In the data rows, the value 128 means zero.
Each row below has a hidden score, from 0 to 40, with 20 about the middle. What is it? The score is a weighted sum of the row's numbers plus the product of two more (or one squared), each taken from its middle value.
[133 107 128 139 125 121 133 138 119  96 173  95 150 114 142 147 141 157] >> 20
[153 128 136 114 106 118 116 113 135 176 159 163  84 140  92 128  84  89] >> 20
[109 124  91 131 129 158 118 125 143 153 155 145  98 133 109 144 104  88] >> 19
[140 138 123 122 140 119 130  99 125 183 145 175  85 121  64 111  81  80] >> 20
[158 138 137 131 114 103 137  86  64 122  81 137 124 131 112 135 143 130] >> 28
[131 117 118 140 135 122 131 135 117 156 113 156 103 126  99 126 111 106] >> 19
[125 111 122 124 106 141 126 152 117 102 188  75 144  96 159 113 151 145] >> 23
[119 132 118 129 138 128 153 126 119 111 110 117 137 112 150 112 144 137] >> 16
[154 148 145 100 124  91 123 107 105 100  55 151 148 121 143 146 148 138] >> 17
[202 154 143 102 128  43 105  72  90 132 114 135 122 122 133 120 132 134] >> 20
[117 103 107 134 140 132 142 164 134 146 128 128 112 137 113 131 119  97] >> 17
[138 153 144 114 131 113 140 125 116 168 164 158  89 126  90 139  78  87] >> 24
[122 129 133 136 114 142 124 112 131 167 144 166  79 155  83 120  95  81] >> 21
[136 120 132 118 129 126 152 120 112 109  62 146 144 136 127 132 155 150] >> 16
[142 139 141 118 116 120 133 113 125 160 169 151 106 132 112 132  99  94] >> 19
[150 145 130 119 128 110 127 112 115 113 105 135 139 118 162 154 136 157] >> 18
[186 126 156  99 130  59  99  89 105 204 178 202  53 125  58 125  56  74] >> 22
[ 82 119  97 147 125 153 123 173 154  66 179  38 198  57 216 124 194 195] >> 33
[ 85  97  92 157 110 160 132 188 169  62 113  42 196 131 175 117 189 196] >> 19
[172 125 150  98 153 112 108 105 125 166 175 177  90 109  89 129  89  82] >> 34
[125 126 148 145 137 156 110 138 125 123  86 130 122 125 124 126 130 124] >> 21
[147  97 126 122 100 108 122 102 120 182 166 167  84 130  90 142  82  80] >> 25
[142 127 142 128 116 125 131  95 140 171 155 175  79 145  73 114  79  78] >> 20
[118 106 123 152 132 140 134 134 117 114 142 124 146 117 147 146 138 137] >> 24
[131 113 137 124 129 147 140 139 136 106  94 119 128 119 147 134 128 133] >> 21
[141 130 135 124 131 111 117 123 109 112 162 117 124 119 146 119 123 125] >> 19
[177 141 157  98 121  73 146  87 115 155 136 157  97 131 111 128  97  94] >> 15
[255 180 172  42 154   0 113   0  76 178 164 179  89 160  75 148  81  85] >> 17
[ 69 124 102 171 114 178 117 194 167  66  88  11 248 111 213 100 227 232] >> 23
[164 133 114 113 107  96 107 115 125 179 168 178  93 115  84 125  76  78] >> 25
[160 156 135 102 131  85 115 114  93 121  59 144 145 100 130 152 139 151] >> 17
[ 70 131 107 126 125 160 132 148 138 245 196 207  34 132  20 116  31  53] >> 28
[ 65 105  88 166 145 201 121 179 140 138 151 151 101 144 111 114 108 113] >> 21
[106 104 127 116 136 163 123 141 144 103  41 141 153 150 139 120 151 135] >> 19
[144 132 124 130 131 135 128 113 127 143 117 161 112 147  98 126 111 107] >> 19
[148 149 144 117 139 124 125 118 102 147 131 133 131 127 119 120 115 130] >> 20
[ 95 104 120 151 140 158 134 168 169  63  18 136 166 118 171 142 179 185] >> 23
[182 106 135 100 119  97 107 108 122 252 195 203   8 142  12 100   5  53] >> 25
[132 130 116 136 106 128 125 147 124 120  78 141 138 145 126 112 140 131] >> 30
[121 128 110 154 138 125 123 134 122 143 170 142 101 129 106 127 102 114] >> 24
[136 113 112 129 121 149 112 132 129 141 155 120 107 150 123 127 114 119] >> 25
[119 118 131 135 129 130 134 135 142 136 163 120 118 131 128 129 113 125] >> 19
[132 137 126 123 115 152 129 130 131 122 148 102 139 141 147 137 136 139] >> 19
[147 144 131 116 134 110 157  97 130 117  74 133 145 160 131 136 150 136] >> 14
[110 122 121 136 122 145 125 130 128 155 145 137 112 135 106 131 109  99] >> 19
[127 110 101 124 137 143 133 144 138 179 172 169  71 132  84 135  81  93] >> 24
[ 60 107 111 166 132 192 135 197 143 112 125 132 144 114 142 123 125 108] >> 18
[149 116 150 109 152  99 112 111 103 187 171 172  83 129  79 130  65  76] >> 21
[ 94 115 116 148 138 144 127 174 127  90  62 147 155 150 143  94 153 127] >> 30
[133 137 141 145 138 118 139 119 105 120 154 113 127 127 140 155 122 128] >> 18
[133 130 105 135 132 130 137 100 118 150 172 134 116 136 107 145 112 105] >> 20
[106 129 132 144 131 141 134 140 135 102 128 104 164 149 157 134 139 149] >> 20
[ 68 122 125 146 133 155 126 172 137 159 104 167 109 126  86 111 100  77] >> 28
[130 117 134 129 130 127 142 123 107  90  44 140 145 111 154 145 163 157] >> 18
[112 128 135 134 119 153 135 131 149 146 151 150 111 124 105 110 112  88] >> 18
[142 125 121 121 128 124 122 114 142 189 177 180  74 130  76 132  72  78] >> 21
[166 133 143 110 132  96 124 100 105 191 187 182  68 119  67 119  57  78] >> 21
[ 94 126 106 144 125 169 130 183 144  57  44 112 173  46 174 123 206 184] >> 21
[151 137 153 125 163  81 127 100 100 135 153 129 121 149 121 162 104 110] >> 16
[103 104 112 141 132 134 121 159 138 100 153  93 156 108 166 115 143 147] >> 21
[148 124 141 115 114 132 119 120  93 144 163 135 113 134 111 125 109 111] >> 22
[129 138 139 137 142 117 104 141 132 125 148 113 147 102 143 108 134 133] >> 20
[138 133 156 108 133 121 120 105 118 135  85 165 110 140 121 147 122 120] >> 18
[255 185 190  35 132   0 129   0  76 202 171 177  68 144  67 119  57  74] >> 20
[218 163 167  66 138  49 121  48  98 209 181 183  52 144  54 115  51  74] >> 18
[208 145 153  73 138  80 118  45  86 165 148 161 105 150  91 151  97  99] >> 20
[144 143 145 130 106 115 114 104 109  70   0 143 165 133 189 149 185 220] >> 20
[255 190 172  31 132  38  74   0  72 177 153 161 102 140  77 127  80  79] >> 19
[155 134 129 126 138 103 135 102 110 201 163 184  64 123  67 107  63  73] >> 21
[218 161 168  66 114  70  95  22  62 138 134 141 137 161  96 142 127 119] >> 25
[142 131 150 105 112  92 132 121 105 200 151 180  66 138  68 133  61  78] >> 24
[171 150 143 107 129  92 139  82  89 143 103 161 106 115 106 134 122 125] >> 18
[ 96 132 110 159 141 172 139 164 170 107 132  79 148 181 133 130 159 152] >> 17
[134 124 129 148 116 151 133 116 141 159 174 146  95 122 100 135  83  98] >> 20
[148 145 153 109 136  88 139 103 116 188 156 172  70 117  77 140  74  71] >> 16
[ 97 128 100 155 134 144 129 136 159  80 126  73 197 139 188 120 187 181] >> 20
[154 143 124 118 149  89 131 114 112 181 153 175  76 111  78 141  71  83] >> 18
[173 131 158 119 139  86 128 107 110 139 154 145  97 119 100 141 106 119] >> 18
[126 129 112 139 135 132 130 130 124  82 172  76 152 117 144 163 150 166] >> 18
[ 95 111 118 147 145 142 144 135 142 119  70 143 139 122 136 134 131 141] >> 17
[108 108 109 156 140 123 141 138 144 137 156 128 115 140 116 114 110 102] >> 19
[121 128 150 109 116 127 125 142 112 127 164 110 126 114 139 147 120 124] >> 17
[119 127 122 129 118 133 131 154 122  98  39 141 145 111 143 138 157 165] >> 16
[128 120 130 127 110 134 156 122 149  69  19 134 188  60 188 139 199 161] >> 26
[ 66 111  83 168 153 159 126 183 178  92 122  81 153 161 158 114 160 181] >> 19
[129 117 130 141 133 125 138  96 132 145 151 145 102 158 104 119 104  98] >> 19
[120 119 158 125 108 128 133 123 133 121 142 109 138 113 141 132 124 130] >> 18
[113 127 116 144 116 160 131 134 140  78 154  73 176 123 182 125 165 175] >> 21
[100 104  87 144 109 145 119 176 141 100 128  98 161 138 147 141 145 140] >> 22
[104 127 119 149 148 139 134 136 144 192 162 177  67 146  67 134  77  81] >> 19
[119 116 131 132 131 130 158 139 139 103  77 116 156  93 147 113 159 132] >> 15
[106 138 115 136 127 135 135 113 119 122 150 122 135 144 133 149 119 129] >> 25
[113 121 103 122 116 145 141 149 139 120 142 122 139 128 129 137 125 118] >> 18
[124 138 119 108 119 160 138 139 119 220 192 188  49 108  46 129  41  62] >> 19
[123 135 127 129 135 132 114 112 129 143 101 158 110 122 116 135 120 113] >> 19
[144 139 129 106 126 130 126 134 137 211 179 186  51 132  59 133  54  77] >> 18
[118 121 135 114 137 138 131 145 122 129 156 119 138 114 135 114 129 123] >> 19
[117 112 129 125 125 128 109 129 129  75   9 148 169 124 170 140 173 189] >> 21
[171 123 146  99 148  77 113  91 109 159 174 155  99 123 110 155  99 103] >> 30
[105 119 130 139 136 140 140 135 142 155 146 137 107 154 104 134  95  99] >> 17
[112 124 118 125 113 159 132 129 125 123 159 109 133 127 143 118 123 135] >> 20
[161 169 124 141 132 110 130 111 118  99  44 148 144 106 159 143 153 176] >> 17
[111 121 120 137 111 153 133 161 134  98  63 112 135  91 154 131 171 153] >> 21
[128 126 126 134 134 118 130 111 131 149 122 158 109 167  97 121 123 103] >> 20
[134 131 111 132 123 124 126 102 125  82  65 107 143  96 185 123 160 187] >> 26
[134 115 145 123 112 130 121 145 131  93 128  78 134 135 173 132 153 174] >> 27
[109 127 105 133 126 137 124 140 115 118 136 104 140 138 141 115 134 136] >> 23
[139 107 105 114 143 126 119 132 125 101 118 111 148 113 170 141 148 144] >> 38
[243 190 176  54 142   4 127   0 100 255 219 216   0 139  16 115   0  52] >> 22
[142 137 150 103  99 104 149  92 131 170 147 156  78 136  85 128  85  90] >> 19
[149 127 168 106 116  97 115 100 105 189 156 170  57 155  82 116  65  86] >> 20
[ 98 128  87 146 121 157 126 160 136 113 111 116 147 152 132 117 144 118] >> 30
[133 135 119 120 133 108 125 114 111 143 112 129 111 109 122 128 124 116] >> 18
[ 93 135 116 160 104 171 134 148 146  61 113  51 206 102 195 120 192 198] >> 21
[103 138 105 143 126 137 127 138 151 132 153 124 119 153 116 115 116 102] >> 31
[133 146 132 153 133 117 130 132 117 117  78 158 128 134 122 122 148 133] >> 26
[ 80 131 111 136 122 144 127 158 124 167 146 163  89 143  88 134  82  82] >> 36
[116 138 119 145 112 133 133 144 134  78 118  84 163 108 186  97 181 159] >> 20
[127 133 131 129 134 134 127 130 116  91  34 155 148 123 163 140 172 167] >> 19
[ 97 112 132 137 136 153 134 149 162 144 156 122 108 132 113 118 109 117] >> 21
